In the rows, 128 means zero.
Each named move below is a turn or a mirror, shown by a few rows before and after it. Which moves, in which order, take the first row of each later pair to the second? The first pair is answered.
F:
132 119 127 100 138 160 120 131 120 -> 129 126 123 94 120 152 116 133 119
133 117 122 128 133 136 109 125 148 -> 131 122 120 124 121 131 106 126 146
140 132 145 124 171 156 127 116 92 -> 131 158 129 99 106 126 110 122 84
R:
125 137 144 118 79 108 147 116 83 -> 108 110 116 178 128 92 161 127 143
119 133 124 129 125 114 142 127 131 -> 124 128 129 128 146 128 138 127 134
126 112 141 155 155 141 152 122 137 -> 136 126 159 120 128 153 143 116 102
M:
118 142 107 127 133 108 108 143 157 -> 123 144 113 113 141 122 98 142 153
111 128 107 143 134 118 112 145 152 -> 118 131 113 130 145 132 101 146 151
118 120 132 143 120 122 147 131 135 -> 118 119 127 142 128 124 141 134 145
121 119 128 153 141 120 142 127 140 -> 124 120 128 147 151 128 134 128 145
V:
122 151 102 107 108 118 110 142 154 -> 125 129 107 134 159 134 122 140 170
115 134 130 111 96 122 133 125 99 -> 102 127 105 137 107 103 132 134 137
132 132 125 144 160 124 123 140 153 -> 145 133 151 123 158 144 126 131 120
135 137 137 115 88 119 132 127 104 -> 121 130 109 143 100 99 131 137 145

Each pair is two moves apart.
129 126 136 158 126 122 154 118 112 -> 121 131 120 160 116 109 146 125 128 -> F M
114 125 127 142 96 104 129 127 128 -> 112 119 124 153 111 105 132 128 140 -> V F
141 109 122 133 151 127 112 148 155 -> 140 125 117 111 121 119 97 151 147 -> F M
125 107 128 190 146 118 154 126 134 -> 116 141 102 151 80 91 118 137 137 -> M F
101 134 119 137 97 102 145 132 130 -> 117 119 132 136 171 147 134 133 146 -> R M
115 129 152 140 103 128 144 107 103 -> 111 115 144 165 135 130 149 110 128 -> V F
127 104 124 114 154 126 152 121 106 -> 115 108 102 127 139 101 149 129 130 -> F R
121 128 125 146 123 124 144 112 120 -> 130 126 131 136 146 145 135 111 121 -> M R
127 120 114 137 154 126 114 136 163 -> 128 137 110 112 129 124 97 139 156 -> F M
125 100 101 115 78 80 177 120 104 -> 150 80 141 111 150 137 186 108 84 -> F R
160 115 118 114 150 144 102 149 143 -> 157 128 115 99 124 135 95 150 133 -> V V
120 120 131 118 155 140 125 122 130 -> 114 136 121 106 114 121 118 124 124 -> F M
119 132 134 121 118 99 134 125 129 -> 118 131 125 123 132 102 126 129 146 -> M M
133 113 149 139 140 138 126 119 128 -> 122 117 128 147 123 115 122 126 148 -> F R
120 117 161 166 118 109 168 118 105 -> 133 112 173 152 165 145 151 119 112 -> M R
137 145 143 99 113 146 135 119 91 -> 134 133 149 121 119 141 157 113 87 -> F M
120 130 117 142 134 125 127 137 143 -> 129 132 128 126 146 144 119 135 134 -> F R
129 130 128 116 153 154 126 127 116 -> 124 142 123 107 110 133 126 127 105 -> V M
121 114 133 156 105 100 159 127 117 -> 139 105 147 138 171 149 136 129 128 -> M R
110 97 135 181 169 144 142 127 157 -> 117 142 150 106 64 132 119 120 90 -> V V
120 131 123 144 114 126 130 148 149 -> 132 122 144 141 139 149 138 139 130 -> F V
134 137 140 137 117 115 168 121 109 -> 130 140 132 137 109 109 165 124 112 -> F V
127 116 131 155 132 123 160 120 123 -> 133 126 142 132 114 130 155 116 101 -> R R
125 126 147 114 146 155 125 125 121 -> 106 123 120 149 124 115 138 131 147 -> R R
138 85 127 176 144 114 161 104 132 -> 143 90 143 162 120 114 168 96 102 -> V M
146 133 134 87 140 174 103 126 103 -> 116 141 94 119 71 105 119 134 125 -> F R
126 121 152 145 144 144 147 107 114 -> 111 138 128 140 93 109 137 114 123 -> F M
133 142 143 83 156 160 107 133 126 -> 116 153 110 87 122 126 94 144 153 -> F V
119 112 130 140 128 137 152 132 121 -> 125 115 136 125 133 149 144 131 113 -> M R
110 130 86 139 112 98 124 152 169 -> 136 134 113 93 157 156 92 150 153 -> M R
133 150 115 154 165 130 133 140 158 -> 140 169 139 120 101 125 141 127 97 -> V R
122 113 125 167 129 126 148 140 141 -> 132 129 147 131 97 137 143 132 98 -> V V
120 126 110 115 109 94 130 154 150 -> 138 117 132 101 162 138 120 150 146 -> R M
120 135 107 141 127 115 116 134 160 -> 140 136 140 109 147 155 109 124 127 -> R M
144 145 118 153 145 133 108 138 146 -> 155 144 142 139 141 149 118 127 111 -> V M
144 115 144 113 172 140 116 119 113 -> 117 117 109 150 123 80 133 126 137 -> R R
115 103 146 172 174 144 179 102 146 -> 106 127 145 152 82 107 188 97 105 -> V R
138 136 125 137 105 100 139 109 114 -> 141 122 130 155 142 113 147 108 124 -> V V
126 121 124 137 129 118 135 127 134 -> 126 122 121 134 131 119 128 130 140 -> F M
148 131 147 106 139 151 118 125 116 -> 145 123 141 120 159 150 121 128 133 -> V F
129 117 129 123 116 132 133 136 125 -> 130 113 129 127 128 137 133 137 130 -> R R
132 134 134 109 104 119 129 132 112 -> 136 131 140 107 112 127 131 131 106 -> F V
133 120 134 147 149 136 142 135 109 -> 122 124 113 157 138 115 136 143 132 -> F R
128 120 100 186 142 102 152 130 159 -> 154 140 155 120 102 137 151 109 70 -> V V
129 141 135 96 116 145 118 119 107 -> 123 146 123 97 104 132 112 124 116 -> F V
135 135 136 124 109 121 139 122 103 -> 136 121 140 142 132 125 151 121 109 -> F M
143 119 147 127 169 177 131 117 113 -> 140 117 155 135 147 166 152 108 92 -> R F
142 124 152 101 157 147 120 127 116 -> 132 139 142 95 101 117 122 128 104 -> F M
143 155 133 104 134 117 98 121 129 -> 136 145 120 130 153 108 105 126 154 -> R R
117 139 105 136 108 107 115 136 151 -> 117 141 106 133 103 107 114 135 147 -> V F
137 119 167 139 90 120 149 101 80 -> 118 101 127 191 134 99 149 117 151 -> R M
121 129 144 112 121 118 108 138 142 -> 124 127 148 110 131 125 108 137 142 -> V R
130 136 132 108 131 131 127 132 131 -> 131 134 138 109 130 132 133 129 125 -> F M
121 107 145 121 117 122 161 121 100 -> 116 105 139 130 117 114 163 123 107 -> R V
152 123 145 107 128 140 128 121 118 -> 148 113 139 124 152 141 133 124 136 -> V F
146 117 150 123 100 122 147 121 93 -> 137 108 141 148 106 108 160 123 108 -> F R
125 123 122 137 124 117 132 134 135 -> 128 132 124 119 115 123 121 135 128 -> R F
118 133 133 113 122 126 128 130 121 -> 116 122 130 131 140 125 138 130 132 -> R V
135 118 126 150 188 152 121 125 157 -> 140 153 145 93 92 139 115 113 88 -> M R
135 117 126 126 184 152 102 136 156 -> 146 133 161 93 127 154 117 118 84 -> V M
142 147 151 85 147 164 121 126 109 -> 110 150 93 126 118 103 118 145 171 -> V R
114 130 126 127 96 106 124 124 134 -> 112 127 118 132 113 108 116 130 154 -> R F
132 119 118 156 134 121 140 108 161 -> 145 129 147 126 108 135 146 95 112 -> V R
151 122 156 105 180 175 123 119 113 -> 143 122 169 122 125 145 164 104 71 -> M M
137 134 119 145 132 127 133 120 136 -> 137 139 113 139 126 125 126 123 139 -> F M
125 113 113 160 151 122 132 132 152 -> 133 119 118 138 164 142 113 135 152 -> F R
126 132 139 130 110 117 144 122 107 -> 128 121 142 143 133 125 151 121 113 -> R V
142 123 138 119 152 147 126 134 129 -> 139 137 138 106 112 133 124 132 113 -> M F
134 124 149 120 131 141 142 122 105 -> 119 135 122 125 97 110 134 132 123 -> V M
126 135 115 122 124 120 127 122 133 -> 131 129 123 124 144 132 130 120 132 -> F M
128 135 156 122 164 176 132 115 112 -> 96 147 102 153 101 104 132 132 155 -> F R
152 140 139 108 129 138 121 127 110 -> 137 136 108 136 132 112 117 139 152 -> V R
128 123 133 143 104 109 159 119 116 -> 143 119 152 126 140 146 150 116 107 -> R R
124 129 106 124 148 123 109 136 168 -> 140 141 138 87 129 146 107 125 118 -> R M
126 128 132 103 101 123 141 115 94 -> 114 107 108 149 146 112 149 125 148 -> V V
130 145 139 93 109 138 107 133 96 -> 106 125 106 161 116 95 137 139 142 -> M R
111 106 109 185 138 114 157 126 148 -> 141 111 159 135 156 170 147 112 92 -> R M
143 122 119 103 133 138 143 125 137 -> 142 122 122 105 122 133 150 121 127 -> M M
129 126 111 110 152 132 113 140 146 -> 122 134 104 109 115 110 117 141 139 -> R R
120 129 136 106 109 122 126 134 130 -> 126 125 146 104 122 134 130 130 121 -> F V
158 121 154 166 128 144 145 108 108 -> 140 137 118 169 87 105 131 121 136 -> F V
151 131 137 104 167 165 99 133 128 -> 150 144 146 88 118 152 106 125 94 -> M F
137 136 130 111 121 142 114 126 114 -> 127 128 110 137 139 131 115 134 147 -> V V
131 137 129 116 87 97 128 137 125 -> 125 125 113 140 119 94 128 145 161 -> R F
150 125 129 129 129 138 122 117 110 -> 143 123 125 141 117 125 133 115 110 -> M M
129 130 138 122 116 143 120 123 123 -> 125 133 132 123 108 136 117 126 128 -> F V
120 128 100 137 123 117 110 150 153 -> 127 127 108 127 143 134 102 150 152 -> M F
126 90 100 167 147 137 117 124 168 -> 135 125 122 105 66 135 103 116 103 -> V F
128 160 123 123 119 119 135 135 111 -> 133 147 134 136 151 133 147 131 112 -> F M
149 140 121 144 131 146 119 134 133 -> 147 141 116 145 126 142 118 134 138 -> F V
145 94 136 137 160 169 125 113 141 -> 143 114 147 112 88 147 133 105 95 -> V M
121 117 132 140 143 140 122 118 130 -> 115 130 121 128 111 123 113 122 129 -> F M
113 124 123 104 124 144 124 128 129 -> 109 125 120 108 111 135 129 126 127 -> F R
130 128 130 155 124 114 140 136 130 -> 139 124 140 146 149 136 133 135 129 -> F R
130 118 145 140 154 146 131 126 129 -> 115 125 117 148 127 116 123 137 153 -> F R
132 126 130 116 163 140 114 138 136 -> 123 133 113 120 144 120 107 144 151 -> F V
150 146 106 106 133 152 89 129 117 -> 144 137 93 128 152 146 93 133 143 -> V V
134 135 133 123 68 98 144 118 90 -> 135 95 136 179 157 118 168 118 127 -> M F
137 153 125 115 134 124 111 143 136 -> 139 155 134 110 122 124 118 137 120 -> M M
108 118 125 170 109 106 134 142 141 -> 112 113 123 169 142 124 123 145 157 -> F M
112 122 119 144 104 101 143 123 128 -> 123 107 132 151 155 131 146 120 133 -> M V
107 127 124 137 80 94 142 121 119 -> 127 112 162 132 123 136 157 108 89 -> F V
131 106 121 175 120 132 137 103 143 -> 133 104 124 175 122 135 139 102 140 -> F V
139 104 138 140 204 160 132 134 139 -> 116 153 97 101 71 92 104 145 131 -> R V
117 125 119 134 119 105 137 128 134 -> 119 122 117 135 137 112 131 132 145 -> M F
135 135 138 103 125 132 118 125 127 -> 137 130 146 110 127 135 129 120 119 -> F M
127 123 137 119 115 138 120 118 115 -> 118 113 127 146 127 126 131 120 134 -> R V
111 144 141 121 128 111 117 122 105 -> 109 131 140 144 152 112 129 122 120 -> R V
142 125 130 130 145 151 133 128 137 -> 132 135 119 130 99 122 136 130 131 -> V R
136 102 126 142 178 143 120 130 147 -> 131 139 116 94 91 117 96 134 119 -> M F
140 127 143 126 159 155 118 126 136 -> 130 149 129 108 95 124 109 129 125 -> F M
126 120 125 154 140 130 135 129 143 -> 135 139 136 114 109 138 118 127 114 -> R F
138 103 148 142 159 150 148 137 133 -> 121 121 131 140 86 105 153 139 123 -> V R
109 111 128 165 118 111 122 115 146 -> 130 117 150 125 146 156 96 114 130 -> M R
118 127 106 143 138 116 121 126 159 -> 122 145 117 112 97 115 114 121 126 -> V F
115 122 116 167 115 113 116 148 154 -> 140 125 164 128 121 157 120 129 94 -> V R
133 114 120 150 167 126 135 133 161 -> 130 148 108 103 99 109 105 139 144 -> M F
136 135 137 111 136 144 150 133 119 -> 132 137 136 114 120 134 155 132 114 -> M F
131 129 121 111 112 125 103 138 124 -> 128 117 114 132 139 126 108 141 146 -> V F
126 131 139 113 115 135 142 125 100 -> 124 119 139 135 133 134 156 123 109 -> M F
114 125 153 154 173 147 145 145 139 -> 115 144 170 127 107 134 151 135 89 -> R M
115 113 122 175 123 102 127 137 162 -> 139 111 154 141 171 158 108 132 143 -> F R
139 122 150 91 140 147 104 127 119 -> 113 112 112 144 127 98 124 136 162 -> R V
99 153 119 118 131 139 102 152 166 -> 117 147 152 104 149 171 112 141 131 -> V V
130 132 127 110 110 125 121 131 132 -> 128 131 124 114 107 120 124 132 134 -> M M
124 137 116 140 99 104 150 132 119 -> 133 121 121 145 166 140 141 135 141 -> R M
117 113 147 129 151 122 141 106 130 -> 108 117 129 135 143 107 134 112 149 -> F R
122 122 119 138 116 111 141 131 162 -> 136 111 146 135 146 140 152 121 140 -> F V
121 150 121 106 121 113 122 133 111 -> 123 138 118 117 161 127 118 136 134 -> V R
102 95 107 142 135 118 124 137 154 -> 118 98 126 114 158 152 109 135 140 -> F R
118 125 121 142 137 143 140 134 148 -> 121 129 120 132 139 149 130 137 150 -> F R
150 128 102 113 139 116 131 108 101 -> 143 126 90 125 139 103 133 111 116 -> R M
136 137 121 112 146 145 108 126 138 -> 131 141 113 114 137 136 106 129 145 -> F V
122 129 119 133 97 107 128 127 107 -> 134 110 140 142 151 140 137 121 106 -> R V
137 147 121 88 121 147 91 135 131 -> 131 149 120 95 88 125 105 131 118 -> F R
121 120 130 153 120 119 153 124 123 -> 124 124 137 142 111 122 152 121 111 -> V V
117 119 129 165 117 96 112 120 127 -> 136 124 158 129 134 135 101 112 96 -> R V
127 130 124 129 143 143 113 129 150 -> 130 139 132 111 126 147 108 127 133 -> M V
130 117 111 145 99 111 138 125 142 -> 141 103 128 148 148 142 139 122 144 -> M V
125 149 111 129 117 139 108 132 143 -> 130 148 117 122 126 150 106 130 138 -> R M
124 146 131 108 113 121 103 119 132 -> 126 126 135 133 159 134 114 119 148 -> V V
135 141 130 108 136 132 120 133 113 -> 130 144 120 109 125 122 116 137 121 -> F V
117 128 111 146 159 131 125 141 179 -> 131 150 150 99 89 136 135 122 95 -> V R
123 107 110 142 186 137 111 140 173 -> 125 149 108 78 101 123 78 142 137 -> R V
126 140 140 95 90 136 127 122 93 -> 105 112 109 166 129 108 152 130 152 -> M R
104 126 89 149 121 112 140 112 134 -> 127 132 125 106 139 159 124 102 96 -> R V
133 126 136 125 89 113 158 129 104 -> 121 119 105 148 117 101 144 144 157 -> V M
110 115 113 130 146 132 152 118 114 -> 109 129 112 110 117 125 141 119 103 -> R V
119 137 117 131 142 126 116 126 132 -> 124 140 128 120 138 134 117 122 116 -> V V
115 128 123 150 149 130 117 126 147 -> 119 134 124 135 149 138 105 128 146 -> F R
108 131 146 124 127 130 152 114 112 -> 100 137 131 125 110 114 146 119 123 -> F V
124 144 100 110 115 114 94 145 157 -> 144 142 136 84 130 151 96 132 117 -> F R
